Each path below is one point turned by a fixed rotation once a step. After each direction that follows a path, write how fast that rotation turns it, in degrees per step (0 if it stays still).
Each turn is a multiple of 5 degrees from 10 to 175, or 0.
Each row of a path follows its step; steps can be skipped.

step 4: [ -4 -15  -4 -18  41  27  -1 -12   4   2  22  13 -22 -37  11 -31  29  44
   9 -10   6  17  -9  -8  -5  -5  34 -14 -18  14 -29  16   3 -21  -6 -15
 -42 -36  -4  11   7   7   5  12 -10 -28  11  37  70  25  44   8   0   6
  22  -6  12  15  32 -32  10  12 -10 -20 -16   6  30  15  -5 -14 -14  26
 -42  16  23  -6]
step 11: [  7  -4  -2 -28  35 -45  -5   3  25 -40  -3   5  -8  23   8  23  -4  11
  -7   0  19 -26 -23  45 -16   7 -47 -24  29   4  12   1  47  11   2  -3
 -14 -22  24  -7  31  11  29  -5  -1 -13 -13 -31  29  15  -7  27   7 -53
  31 -13 -15 -10  16  17   0   4 -26 -22   6 -16  -6   6  46  -7   9 -34
  29 -10 -13 -24]
step 15: [  9   8  26 -27   9  11  44 -41 -13  35 -38   3 -10 -11  -8  -4  -1 -31
  40   2 -16  34   2  -6  -3 -30  13   9 -17 -21   0 -18 -14 -25  21 -24
   6   6  24 -24  -4  -1  11  10 -17   8 -17   0   5   9   4 -56 -41 -25
 -12  30 -39  17  12   4  -5  -2  23  -7 -57  28  -1 -22   8   6   1  14
 -52   1  11  13]
step 20: [  0   1 -12   3  12  -4  -7  -5  -2  28 -12   5  29  18  67 -15   9  12
 -25  19  33 -27  35  -2   2   0  19 -14 -18 -20   2 -19 -10 -20  -7  51
 -42 -21 -42 -26  22  32  17   5  -5  19  30 -18   7  22   3  -1   0  15
  19  24  13  17  56  13 -13  -9  16  17  45   4   9  -6   4 -12 -10  53
   3   9   7  20]
step 22: [ 32  12  39  -5  28  29  -2  -1   7   7  14   8  25  11   0  36  76 -27
 -31 -23  -8   5   9 -20   3  20   4   1  -7 -42 -38  -7  -6 -14 -44   2
 -16   0  -5 -36   9  -8  24 -26  38   4 -21 -23   8  -1   1  14  13 -13
   8 -35  -4   1  18  -5  14 -17   3 -11  -1 -20  -4   8  17  64  -6  -3
  23 -15 -10  31]
step 24: [ 30  22 -17 -15 -33  13 -13 -10  28  11 -24   1 -25  24   2   0  35   9
 -16  11  15   4 -43  20   5  10  18  12  16  50  13   0  14 -21 -24 -22
 -13  -3  11 -11  -8 -21 -18  13   6   2 -13  21   5  19   1  27  24 -22
 -58 -17 -18  -7  19  -7  33   7  27  16 -13 -45  -9  16   7  16   1 -54
 -26 -29 -40 -26]
step 25: [ 10  38  19   8 -39 -46  43 -26   9 -23 -17  -7  34 -56  24 -11  25 -13
   1  16 -28  30   5   8   0  -6   2 -11 -32  -9 -17  27  35 -12 -19 -30
  21   7  19  10 -10  -4 -29   9 -27 -19  -9  -3 -16 -34   4  21  13 -19
 -10 -30   8 -24  23  14 -27  -1 -13   1  45 -10  16 -26   3   6  40  -3
   7  16   8 -13]
step 26: [  1 -33 -12   1 -17  24  -6  14 -16  27 -28  15  29   1  17   7  29  20
   8  27  -2   6  -3  10 -19  -8  -4 -30 -25  36  33  29  27  -8  51  13
  18   2  23  -1  -8  33   2  66 -10  -9  10  -6 -30   6 -24 -34   8  -7
 -19  40  -5 -12 -46   4  -6 -14  12  17  30 -32 -25  19  17   0  15  13
 -27 -20   8  17]
step 29: [-24 -20  18   4   1  21 -27  52 -40  -2 -10  24   5  -9 -38 -48 -10  13
   2 -31  38   8  35  -6  35 -18 -31  11  13   5  -7 -10  -2 -28 -13 -24
  -1 -15   7 -17   1 -16  -6  10  31  27  26  16  14   0  -7 -48 -15 -31
  26   3   2 -21  -4 -13  29 -37  -7  -5 -26  -7 -20  13   8 -32  29  18
  29 -24 -10 -12]
Speeds:
[ -2   5  -1   1  -1   5  11  -1 -12   6   1   4   3  -4   5  -3  -3  -2
   8  -4  -8  -2  -4   2  -7  -2  -8  -5  -6  -5  -7  -3   2   2  -2   3
   3   2   4  -8   0 -15  -4  -5   9   1  -4  -8  -9  -2   4   5  -9   0
   7   2  -3  -7  -2  -5   3  -1   2  -4  -4 -14  -4  -4  -6   6   4   1
   1   5  -1  -5] | 110
[  3  -3   2  -1   2  -9   4  -5  -3   6   6  -3   1   4   2   3   2  -5
   6   3  -1  -3  -9   6  12  -8  -6  -7   4   5  -5   0   0  -5   4 -10
   0   0   4   7  -5  -9  -1   1  -8  -3  -4   3   8  -4  -3  -6   3   2
  14   3   2   3  -8  -9  -7   9  -5  -5   0   4   5  -5   1   1  -6   6
  -9  -2  -6  -1] | 170
[  7  -3   0   5   4  -7   8   0   7   0  -1  -5   3   4   3   0   1   0
   4  -9  -2   4   5   3   0  -5   1  -8  -2   7   2   2 -12   9   2  12
  -9  -2  -2   6 -13   2  -4   9  -2  -2   0   0  -6   4  -2   1   5  -2
   9   3   1  -5   4   9   8  -4  -5   5  -1  -3   1 -12  -8   1   3  -5
   0  -6   5  -1] | 55
[  3   5   3   1  -3  -9   9  10   2  -1   1   1  -7  -1   7   7   7   0
 -10 -10   3   0   4  -2  -6   2   2  -8  10  -2  -2  -3   8   6 -12   2
   8   3   0  -1  -3   0  -3  -7  -6   1  -1  -2   5  -7 -10   8  -6   5
  -5   0  -4  12  -8   2   3   0  -9  -1   1   1   2  -2   2   5  -4  -3
   4  -3   0  -7] | 130
[ -9 -11   2  -1   2  -5  -2   0   6   5  -2  -1   1  -6  -2  -2  -1   6
   4  -3  -5 -12 -10   1  -7   5  -5   3   5   4   5   8  -5   0   2   0
   2   2   3 -10   3   4  -9   7  -1   1  -7 -10   0  10  -3   3  -3  -2
  -5   1   2   0  -3   6 -13  -6  -8   4   0   6   7  -5   0   5  -3   5
   3   9  -1  -7] | 145
[ -7  -1   3   3 -10   3   0   8   6  -3  -1 -10   9  -4   5  10   2 -13
   1   3  -4  -5  -5   2   6  -1   0   1   0   0  11   3   2   1   0  -4
  10  -1   5  -2  -8  -7   4   5   2   0  -4  -1   8   7   4   9   3  -1
   1   5   0  -2   5   6   9   1   0   0   2  -8  -3   2  15  -5   8   2
   0  -1   4   2] | 25
